(in the rows, 128 means zero)
The same turns and mirrors carry the whole set onto itself, and each row onto the other rows of its family. Which rows share a family with each named row? Give them in list order.
These 40 rows form 5 families of 8 rows each.
j_816: [110 144 118 130 140 133  97 129]
j_639: [125 155 135 140 136 134 109 154]
j_753: [142 101 139 144 149 127 167 124]
j_650: [116 111 103 135 122 108 109 142]
j_538: [100  99 128 132 132 109 168 144]
j_989: [134 105 136 131 131 118 170 156]
j_289: [118 140 121 133 123 121 108 162]
j_285: [110 109 145 139 148 123 178 134]
j_811: [120 133 112 141 130 120  94 135]
j_485: [116  91 116 118 132 112 159 134]
j_200: [136 155 149 145 147 143 127 146]
j_330: [123 106 120 127 120 109 151 165]
j_29: [108 136 123 121 133 121  95 122]
j_263: [128  97 133 125 147 123 174 124]
j_353: [109  96 115 112 124 102 135 129]
j_836: [132 141 147 137 163 150 138 112]
j_635: [141 120 150 139 145 132 170 148]
j_446: [107 101 104 116 124 108 129 140]
j_385: [139 142 143 154 157 143 123 117]
j_196: [ 86 125 115 133 126 111 118 150]
j_683: [128 141 154 133 158 141 126 106]
j_342: [114 129 155 147 158 137 166 126]
j_837: [120  91 128 116 134 108 159 122]
j_134: [ 90 107 115 130 124 105 144 149]
j_221: [121  91 107 133 123 102 137 141]
j_784: [132 123 155 131 158 136 154 106]
j_360: [132  89 122 137 135 110 162 134]
j_973: [111 147 155 150 158 143 141 125]
j_736: [105 123 105 122 128 117 103 138]
j_773: [134 118 147 134 161 141 166 115]
j_687: [ 92 147 125 140 136 125 106 141]
j_716: [129 145 129 150 146 135  99 126]
j_887: [122 151 136 137 155 145 111 118]
j_229: [118 121 114 127 116 110 127 167]
j_843: [129 101 146 124 149 123 167 112]
j_230: [101 157 143 147 149 138 116 133]
j_93: [145 123 148 151 159 139 151 117]
j_448: [118 147 139 129 147 134 103 112]
j_763: [142 140 155 145 150 143 153 143]
j_883: [103 114 113 116 124 107 108 129]

Which other rows belong to the same family as j_843? j_29, j_353, j_683, j_837, j_784, j_448, j_883
Which other rows belong to the same family as j_229? j_639, j_989, j_289, j_200, j_330, j_635, j_763
Which other rows belong to the same family as j_736? j_816, j_485, j_263, j_836, j_446, j_773, j_887

The same turns and mirrors carry the whole set onto itself, and each row onto the other rows of its family. Which rows share a family with each named row? Give them in list order.
These 32 rows form 4 families of 8 rows each.
j_846: [152  82 123 125 109 116  93 120 165 166 120 102 118]
j_931: [154 101 107 133 112 107  49 166 161 153  89 124 129]
j_51: [113 113 100 143 126  75  53 143 131 141  86 125 131]
j_328: [149  90 121 128  92 119  92 135 167 168 106 115 105]
j_117: [122 126 115 102 116 127  92 124 166 180 141  88 125]
j_676: [121  75 100 130 125  96  77 128 117 167 110 112  92]
j_752: [112  84 112 112 113  79  82 114 111 161 107 110 106]
j_537: [124 134 102  86 107 116  64 158 183 151 100 101 134]
j_262: [144 110 117 136 130  93  51 150 129 140  82 128 131]
j_340: [121 147 115 110 118 119  69 157 175 153 113  96 150]
j_239: [ 91 127  99  92 120  90  82 119 114 159 118  98 104]
j_326: [112 164 103 113 132 105  59 154 131 144 108 110 130]
j_404: [ 99 140 101  95 132  87  56 144 125 142  88 106 123]
j_458: [102 123  89 115 136  95  76 106 124 175 128 106 101]
j_109: [138  83 119 134 117  96  81 115 117 170 120 121 111]
j_314: [151 104 124 133 110 110  70 155 172 139  91 110 142]
j_865: [137  78 113 103  88 108  89 128 172 169 120 106 118]
j_891: [148  75 110 131  99 111  78 131 149 182 126 116 109]
j_959: [ 92 149  92 116 139  87  51 138 131 162 108 113 130]
j_143: [121 155  92 110 114 120  56 170 163 157 114 106 129]
j_630: [139 115 125 129  94 113  68 166 174 155  86 122 134]
j_993: [124  89  96 142 123  83  76 112 122 153 106 121 102]
j_412: [115 129  94 107 101 123  86 135 151 187 151  98 109]
j_176: [119  97 114 114 124  75  55 139 120 144  76 119 123]
j_325: [ 89 141  93 114 133  97  55 166 127 155 102 107 124]
j_420: [117 121 101  84  96 118  89 133 176 167 131  94 117]
j_251: [118  98 101 138 126  88  55 162 125 141  81 120 117]
j_173: [127 124 114 101 104 132  92 128 169 190 127 102 103]
j_668: [106 136 104 111 121 109  88 117 119 175 145 103 111]
j_615: [144  91 115 105  99 105  62 153 180 151  88 115 136]
j_240: [ 90 119  93 109 131 105  78 132 118 182 130  98 100]
j_440: [117 150 117 103 108 126  67 160 176 177 107 107 131]

Which other rows belong to the same family as j_173? j_51, j_328, j_458, j_959, j_630, j_993, j_440
Which other rows belong to the same family as j_262? j_931, j_326, j_109, j_891, j_143, j_412, j_668
Which other rows belong to the same family as j_325? j_846, j_117, j_676, j_340, j_314, j_251, j_240

